(in the rows, 128 means zero)
Each path below is one point turned by a fixed rotation once a step. After each direction that follows a path, write how fast that rotation turns it, in degrees each step (0 if it stays still).
Each turn is a multiple of 5 degrees from 10 to 175, or 0.
Each row of a path follows its step; steps can be skipped.
Path 1:
step 0: [138 134 129 130 133 146 121 116 133 135 124 122 135 121 119 134 121 125
 129 132 136 122 125 128 139 128 137 128 126 127 116 116 125 129 129]
step 1: [128 129 125 133 132 133 125 131 140 124 130 127 137 119 125 130 118 123
 129 122 126 130 144 118 114 139 132 123 134 137 137 122 117 134 138]
step 2: [144 133 129 124 126 136 131 135 130 134 124 129 144 125 127 122 126 122
 124 138 122 128 131 137 130 120 127 114 137 138 124 136 118 132 118]
step 3: [134 134 129 122 126 133 126 140 120 131 136 127 134 121 106 141 119 130
 128 137 139 127 123 121 125 137 127 132 123 129 121 126 123 136 134]
step 5: [136 131 135 133 132 136 131 133 128 131 128 136 129 133 125 130 126 125
 119 128 137 136 130 109 120 120 133 122 136 145 132 127 114 134 125]
step 6: [134 120 128 121 114 129 132 134 132 130 126 139 139 111 124 133 115 135
 129 138 124 130 124 125 132 121 119 127 136 129 116 130 121 129 133]
step 7: [139 126 126 127 135 121 129 144 125 109 133 133 126 130 122 134 125 133
 132 133 142 129 121 132 132 138 124 122 134 132 137 124 117 133 127]
step 8: [141 121 133 135 130 131 137 112 121 129 136 135 132 130 128 136 130 123
 128 121 128 132 118 123 133 122 119 131 126 136 118 125 111 134 124]
step 9: [134 121 126 135 117 138 119 133 134 121 124 144 128 136 129 134 118 138
 121 130 132 126 126 110 130 125 129 128 138 126 128 115 128 130 134]
step 11: [146 135 139 140 120 124 126 135 119 114 132 129 132 137 131 133 131 127
 127 130 135 121 117 123 137 132 127 130 129 124 119 137 122 131 124]
step 12: [124 126 121 134 123 133 124 118 131 125 128 137 129 135 124 148 126 128
 132 122 129 116 127 127 127 131 110 133 127 121 122 115 120 132 126]
Speeds:
[130 130 127 124 127 127 128 128 133 122 130 126 125 124 129 130 128 126
 129 125 129 131 128 130 131 129 131 129 126 129 130 127 128 128 130]
115
[128 125 131 123 127 127 130 135 126 129 125 125 131 127 126 128 128 133
 127 127 126 127 126 130 129 128 130 127 126 125 128 129 128 129 127]
95
[133 130 125 126 126 127 127 128 123 128 131 128 128 131 127 132 129 128
 130 128 129 128 127 134 126 130 124 129 128 129 127 130 129 126 130]
85
Path 2:
step 0: [130 134 121 135 125 136 123 128 137 116 138 137 128 131 133 122 124 118
 120 127 134 129 138 117 129 132 123 128 130 121 131 120 129 130 128]
step 1: [128 114 129 122 122 139 129 122 137 128 134 138 123 128 129 130 141 136
 128 132 133 132 128 131 132 124 124 116 127 125 119 130 126 131 122]
step 2: [113 134 128 128 137 126 132 133 125 136 125 133 125 120 124 124 128 124
 130 126 134 120 140 136 127 123 122 120 132 123 127 123 125 131 115]
step 4: [126 122 136 121 120 129 130 123 132 136 125 134 118 127 126 124 135 130
 126 123 132 134 123 134 124 133 132 118 128 116 135 123 140 136 135]
step 5: [125 135 122 131 123 118 123 124 119 132 130 141 127 122 133 128 131 118
 129 134 128 123 131 141 136 127 114 128 126 125 136 124 130 124 128]
step 6: [118 130 120 121 117 136 139 127 122 121 133 130 120 126 127 140 125 130
 127 128 131 128 120 123 124 131 117 132 123 133 128 137 131 135 125]
step 7: [131 131 123 120 125 127 124 125 130 127 134 119 117 131 122 116 126 127
 136 122 136 129 127 135 120 124 129 122 132 117 142 134 129 133 123]
step 8: [124 132 118 124 133 125 129 123 131 120 129 134 133 137 143 122 131 122
 126 123 120 131 124 139 140 127 122 131 137 126 128 127 134 130 123]
step 10: [127 130 117 130 132 136 112 137 125 121 136 133 122 121 123 128 129 131
 131 122 131 128 130 133 132 120 132 117 129 128 138 121 122 134 127]
step 11: [109 130 127 123 125 130 126 126 134 118 129 134 130 140 129 123 133 133
 122 121 123 136 129 129 124 128 118 127 125 124 121 120 122 120 126]
step 12: [119 119 130 124 124 132 126 130 125 138 130 129 132 120 137 126 134 132
 145 132 123 130 131 125 117 132 126 122 133 123 131 127 136 128 117]
Speeds:
[128 131 128 126 129 132 127 127 125 124 125 126 128 125 122 125 126 127
 126 127 127 128 127 124 127 127 126 126 131 130 130 129 126 129 130]
100
[129 127 135 125 129 131 126 128 125 130 128 131 130 127 129 128 127 129
 128 124 125 126 129 127 127 128 126 127 123 127 128 124 127 128 126]
40
[123 126 129 132 129 127 126 132 128 128 125 129 131 126 127 128 132 131
 126 128 129 132 131 128 126 130 128 123 129 128 127 127 128 128 128]
40
[128 130 129 129 134 127 128 129 128 129 127 131 122 129 127 125 128 129
 128 128 125 130 129 134 130 126 128 127 127 127 128 131 125 127 131]
125
Path 3:
step 0: [126 120 124 127 122 130 134 124 133 117 144 122 124 119 127 129 123 130
 138 125 121 132 135 126 141 131 118 125 128 130 132 119 122 123 133]
step 1: [127 133 129 133 119 143 129 114 139 119 124 129 120 127 116 130 129 128
 132 134 138 131 124 126 130 125 129 134 131 115 123 127 131 132 132]
step 3: [129 125 125 131 122 135 118 124 124 127 135 124 114 123 119 132 133 126
 127 127 129 108 119 121 125 127 123 122 121 136 132 120 121 126 129]
step 4: [116 119 126 139 128 134 123 128 129 124 127 122 128 134 129 136 122 116
 124 122 130 132 124 126 128 123 134 143 127 124 137 121 126 122 139]
step 5: [128 123 119 129 120 129 127 126 145 125 130 127 127 130 132 136 128 130
 127 127 118 118 127 139 134 127 140 128 127 130 133 127 125 144 125]
step 7: [133 125 120 127 123 134 136 131 132 124 126 128 118 141 136 125 127 121
 130 133 130 129 130 130 125 123 114 127 131 122 145 121 118 131 133]
step 8: [132 136 133 133 117 121 117 128 130 137 126 128 129 136 129 135 126 121
 128 136 132 115 132 125 129 130 132 130 125 114 125 123 129 140 136]
step 9: [123 125 129 123 128 127 119 134 124 129 136 127 120 123 139 118 121 120
 130 131 124 124 141 128 136 120 132 131 130 139 126 119 118 133 137]
step 10: [123 115 134 124 130 134 117 123 141 130 129 137 123 121 130 124 126 127
 129 139 137 122 119 127 123 122 121 132 134 123 135 121 132 134 125]
step 11: [136 123 129 121 130 133 124 123 134 127 123 129 146 130 140 142 122 121
 127 130 129 129 137 128 135 135 128 132 136 129 126 119 127 126 134]
step 12: [136 137 119 118 128 129 123 128 131 115 131 127 125 123 135 129 131 133
 130 139 123 122 119 117 134 124 123 122 128 134 124 123 127 139 134]
Speeds:
[129 132 126 127 127 127 130 130 130 131 129 126 130 124 131 127 132 128
 126 129 129 128 129 125 129 126 133 129 126 131 125 129 125 132 126]
110
[129 129 130 130 130 129 127 129 126 129 129 126 129 132 130 129 126 127
 124 127 132 132 130 129 130 128 131 131 131 129 124 127 126 123 130]
155
[122 130 127 129 127 126 125 130 125 130 126 127 129 131 126 126 124 131
 126 127 130 125 129 125 128 130 126 130 125 130 130 126 126 130 127]
70
[126 123 125 129 127 129 127 129 130 130 127 127 128 129 125 128 131 125
 129 130 133 136 127 127 126 128 125 130 127 128 129 127 127 129 126]
115
[126 128 127 132 132 128 130 130 130 131 125 131 128 126 130 128 128 128
 131 128 130 128 129 125 130 131 131 125 125 127 129 126 132 126 132]
160
Path 4:
step 1: [112 131 123 124 139 125 128 128 125 135 119 131 135 114 129 128 131 122
 132 125 132 142 125 127 127 120 138 136 133 122 135 130 125 120 120]
step 3: [134 136 120 129 138 121 133 123 117 134 135 135 136 127 122 135 128 126
 123 123 131 136 135 128 134 120 133 137 125 142 123 135 132 132 119]
step 4: [121 135 134 134 138 128 129 117 137 131 117 126 139 122 131 125 131 120
 130 132 126 138 125 137 123 125 131 127 137 133 120 131 117 116 126]
step 5: [125 125 121 121 128 121 120 135 126 138 127 132 139 125 122 123 126 127
 136 128 123 125 125 137 140 128 129 127 128 141 139 145 132 121 127]
step 6: [132 134 120 141 140 121 124 129 132 127 126 132 130 122 132 144 126 120
 122 127 127 125 138 134 132 131 126 136 125 129 117 137 126 125 115]
step 7: [117 137 133 135 134 125 135 121 124 136 125 125 136 114 126 129 126 132
 124 124 129 132 121 135 127 111 133 127 135 126 137 138 129 120 129]
step 8: [120 127 116 120 129 133 122 131 126 132 118 128 138 123 131 121 131 117
 143 126 127 128 133 128 132 125 127 136 120 127 125 140 126 121 116]
step 9: [139 140 124 136 138 122 132 122 124 127 129 133 128 132 132 136 120 123
 126 127 134 130 125 130 140 123 136 132 119 140 127 137 134 115 126]
step 10: [120 136 131 128 136 126 134 118 122 133 129 130 142 123 123 123 130 121
 130 124 124 136 130 137 122 118 127 126 139 134 117 135 121 134 117]
step 11: [127 128 125 124 132 124 118 128 136 138 114 124 141 122 129 124 128 128
 132 136 124 133 130 132 134 132 136 134 125 141 135 134 125 111 129]
step 12: [128 133 119 137 137 123 126 136 127 129 137 139 129 128 128 136 127 116
 129 122 126 124 124 140 139 127 120 128 131 135 126 145 129 124 121]
Speeds:
[130 127 126 128 124 127 127 128 126 129 125 125 133 127 128 128 127 130
 130 126 125 126 132 129 126 128 125 128 125 131 129 125 132 129 127]
130
[126 135 127 129 128 125 127 125 126 130 127 129 127 128 125 132 128 127
 126 128 129 129 131 127 127 125 126 125 131 126 125 124 129 129 131]
115
Path 5:
step 0: [127 132 125 128 130 130 124 139 123 127 116 121 128 127 125 125 137 125
 128 131 139 137 121 132 127 135 137 142 124 123 121 127 130 128 131]
step 1: [129 134 124 115 133 117 133 125 130 128 128 130 139 131 128 132 129 117
 141 132 125 132 125 128 125 131 121 125 129 118 122 137 133 126 130]
step 4: [127 131 118 130 121 127 129 130 129 145 134 130 118 124 126 120 129 121
 116 138 127 123 130 130 127 127 121 121 125 125 131 130 121 121 134]
step 5: [122 120 131 135 136 119 127 139 126 126 121 134 126 128 135 127 124 126
 117 126 135 131 127 132 116 127 124 122 125 130 131 126 134 137 138]
step 6: [135 128 136 127 135 129 125 128 122 129 119 122 126 127 132 133 134 134
 141 123 127 132 128 126 127 126 136 113 127 133 118 135 130 139 126]
step 7: [126 127 131 132 124 136 128 128 118 126 129 122 122 126 115 130 135 124
 141 124 131 129 125 117 132 135 128 135 133 115 130 134 124 123 126]
step 8: [124 127 124 127 127 121 130 121 127 126 137 128 137 134 129 125 129 126
 130 132 129 133 119 135 119 136 124 140 138 122 129 115 131 126 119]
step 9: [131 123 127 120 133 120 131 122 134 139 135 125 133 119 130 129 116 132
 128 132 116 120 127 133 133 132 126 134 126 140 124 129 130 130 131]
step 10: [129 128 122 134 131 142 119 138 130 127 121 131 136 130 125 130 126 136
 122 128 127 120 135 123 132 128 120 133 121 138 133 133 128 123 138]
step 11: [130 136 121 135 122 133 127 128 131 128 124 124 129 134 135 137 138 126
 122 136 134 141 123 131 125 121 124 114 126 129 128 128 121 124 130]
step 12: [128 127 136 124 130 116 144 130 125 132 130 125 115 130 126 132 133 124
 124 123 131 132 125 132 135 127 132 122 128 119 137 131 130 133 137]
Speeds:
[127 131 125 127 127 127 124 131 128 128 127 128 130 128 126 128 127 124
 131 131 129 127 128 125 125 124 125 129 129 125 130 129 122 128 128]
110
[130 130 126 125 128 132 127 126 129 126 134 129 130 124 129 131 126 128
 130 130 127 125 126 127 127 130 126 131 125 127 129 125 132 129 128]
55
[127 127 127 127 129 127 129 127 131 128 125 126 134 130 127 130 127 128
 130 129 126 130 127 130 130 131 128 134 126 130 128 130 126 124 128]
45
Path 6:
step 0: [130 132 121 121 124 126 128 128 123 119 136 129 114 119 134 123 127 126
 137 126 126 134 131 134 115 112 131 129 134 122 131 130 119 125 129]
step 1: [128 119 120 133 126 131 130 130 128 136 132 125 131 126 129 129 133 130
 132 122 117 123 110 131 120 141 133 126 133 125 117 131 129 140 126]
step 3: [133 127 130 112 115 131 130 135 130 133 129 127 129 118 137 133 124 123
 131 123 137 137 129 135 130 118 121 129 124 134 125 115 127 122 125]
step 4: [127 127 125 135 128 119 126 138 129 128 137 128 128 136 121 126 126 137
 126 126 126 124 113 142 133 128 129 133 145 127 134 123 131 125 120]
step 5: [127 135 139 132 133 122 145 123 132 125 122 127 130 133 134 137 125 129
 128 127 117 117 131 121 136 125 137 123 131 132 123 129 133 136 134]
step 6: [115 129 136 133 113 122 119 128 134 132 130 129 125 116 131 134 130 125
 119 134 134 133 140 129 129 128 119 120 125 127 123 131 125 124 131]
step 7: [136 134 116 136 132 126 123 131 129 129 127 118 130 131 122 130 127 116
 113 131 137 135 115 129 125 128 132 131 125 133 132 123 137 120 124]
step 8: [125 140 133 134 142 123 129 137 118 131 126 133 135 136 131 125 122 126
 140 123 128 121 132 122 121 119 128 125 131 131 136 139 129 128 127]
step 10: [132 129 118 135 134 133 118 119 126 120 132 128 123 129 123 132 138 135
 119 125 144 134 131 123 130 130 128 134 134 130 126 123 121 128 138]
step 11: [131 122 123 116 134 124 128 139 117 126 120 133 130 123 134 128 136 122
 129 125 126 115 128 130 117 126 137 134 120 139 132 129 125 125 132]
step 12: [119 134 122 119 119 128 126 132 126 128 139 129 123 133 121 120 138 128
 137 137 117 124 128 122 127 129 120 129 128 118 129 130 131 140 118]
Speeds:
[125 126 130 127 128 131 130 130 130 127 124 132 128 132 131 127 129 125
 127 126 130 128 129 127 128 125 134 128 128 128 131 130 127 128 129]
125
[131 122 127 128 127 127 126 132 126 127 126 127 129 127 126 126 130 124
 125 129 131 129 133 125 130 128 126 128 128 132 127 126 129 127 129]
90
[127 126 129 130 130 130 131 132 126 124 130 124 129 129 129 127 129 127
 130 128 128 124 128 130 129 127 127 128 129 128 124 134 131 132 125]
100
[128 129 129 132 126 133 124 129 127 127 129 126 122 126 131 127 128 125
 128 129 128 130 126 129 132 126 128 127 128 127 128 125 124 130 126]
115
Path 7:
step 0: [137 125 129 128 133 128 125 124 133 114 133 115 141 140 129 131 133 136
 124 128 125 120 117 128 131 125 127 128 118 135 133 145 125 135 134]
step 1: [125 121 138 124 124 125 125 126 130 120 126 126 133 141 117 133 119 132
 116 120 128 121 144 130 133 127 131 131 126 135 131 127 111 134 138]
step 2: [139 129 113 127 131 122 135 126 136 120 125 115 130 144 120 127 123 131
 129 132 127 131 135 131 127 134 132 131 121 125 113 130 115 138 123]
step 3: [131 126 120 135 128 131 124 123 127 119 140 119 136 133 134 132 122 131
 130 136 132 121 125 136 139 120 131 129 127 132 131 143 111 136 136]
step 4: [125 124 133 126 121 130 122 127 133 121 123 116 127 133 131 130 128 128
 124 121 133 137 147 136 138 135 142 128 128 134 132 127 109 128 130]
step 5: [134 130 116 137 131 133 134 122 134 120 122 118 138 136 124 132 126 135
 146 127 130 139 137 131 128 133 130 126 120 134 117 135 124 126 130]
step 6: [122 125 130 133 124 145 123 132 132 126 134 130 138 134 133 125 114 126
 137 133 135 126 132 135 135 122 127 120 134 131 122 139 112 131 138]
step 7: [130 129 128 126 122 131 124 141 142 131 121 120 132 137 132 119 133 128
 131 128 132 132 136 132 140 139 146 124 131 133 121 128 119 119 128]
step 8: [133 125 126 136 135 134 133 136 140 130 126 117 143 134 135 135 133 138
 142 124 129 131 130 123 132 123 123 130 124 140 124 140 129 121 135]
step 9: [121 121 141 130 127 143 131 136 146 125 128 134 138 137 121 127 127 124
 126 121 133 123 135 129 136 126 120 121 137 130 126 136 117 131 131]
step 12: [125 125 136 133 125 134 126 131 145 119 134 127 129 126 114 126 138 127
 114 117 135 128 138 135 144 131 126 129 129 127 134 135 123 128 132]
Speeds:
[127 132 123 131 130 126 127 128 126 128 128 130 133 128 124 124 130 131
 129 128 126 127 127 130 129 125 130 129 127 131 132 128 129 127 128]
145
[131 129 127 129 126 124 128 125 130 129 125 127 128 126 129 126 124 132
 127 126 127 128 130 122 128 130 129 130 131 128 127 124 126 123 127]
125
[126 128 129 126 130 129 126 132 128 128 125 128 129 128 130 123 126 128
 126 126 128 133 129 129 125 125 125 130 130 128 130 127 124 131 124]
145
[129 129 132 129 126 130 129 128 127 126 129 129 130 130 126 128 125 126
 125 127 134 127 129 127 131 125 132 127 131 126 132 125 129 128 128]
130
Path 8:
step 2: [134 143 139 122 136 141 120 120 122 133 130 130 125 135 121 135 119 126
 126 122 125 135 129 124 127 129 117 133 121 127 129 121 130 133 127]
step 3: [136 132 123 129 138 146 132 143 123 136 129 124 123 132 130 133 122 137
 127 126 124 123 120 130 128 130 139 121 128 131 132 128 120 131 130]
step 4: [129 137 143 133 130 130 123 135 139 128 131 128 128 125 121 128 133 128
 127 128 123 128 125 130 117 131 137 132 130 136 127 125 119 111 135]
step 5: [131 131 137 126 124 130 136 134 119 132 129 120 121 128 125 120 132 130
 126 127 139 134 136 115 130 145 128 127 133 128 122 118 126 122 134]
step 6: [132 132 133 121 130 122 132 134 142 130 131 125 119 146 130 130 122 124
 131 122 136 121 136 130 136 131 137 129 123 121 131 122 127 126 122]
step 7: [126 126 136 119 127 143 123 127 129 130 136 120 123 129 125 136 130 130
 137 114 128 128 126 127 132 119 126 138 122 123 118 124 133 126 135]
step 8: [142 123 127 130 126 131 123 139 123 131 132 126 119 129 126 129 122 125
 124 121 117 142 126 134 138 126 139 123 132 134 119 125 122 132 130]
step 9: [140 135 134 126 126 126 128 134 134 122 124 113 136 129 130 124 137 126
 124 127 136 130 118 131 124 119 139 137 133 135 127 125 121 124 128]
step 10: [131 142 135 129 126 126 132 134 125 127 139 127 126 124 135 113 132 122
 123 120 126 127 137 116 135 130 126 138 132 134 127 126 136 129 131]
step 11: [133 128 120 126 133 119 135 137 123 133 123 122 117 141 132 129 126 124
 130 124 129 115 138 127 126 117 128 128 126 131 121 116 133 125 132]
step 12: [125 130 142 131 138 132 130 126 129 126 119 126 125 133 130 130 122 130
 128 128 120 132 129 140 136 119 124 146 125 125 117 126 133 123 129]
Speeds:
[129 127 130 125 127 128 131 127 128 129 125 129 126 131 128 130 130 125
 134 128 126 125 130 130 128 132 126 129 129 129 127 129 134 129 125]
70
[125 127 130 128 131 130 129 128 129 126 134 131 129 126 128 128 131 129
 129 127 128 122 126 127 129 127 133 129 129 129 128 130 131 129 127]
115
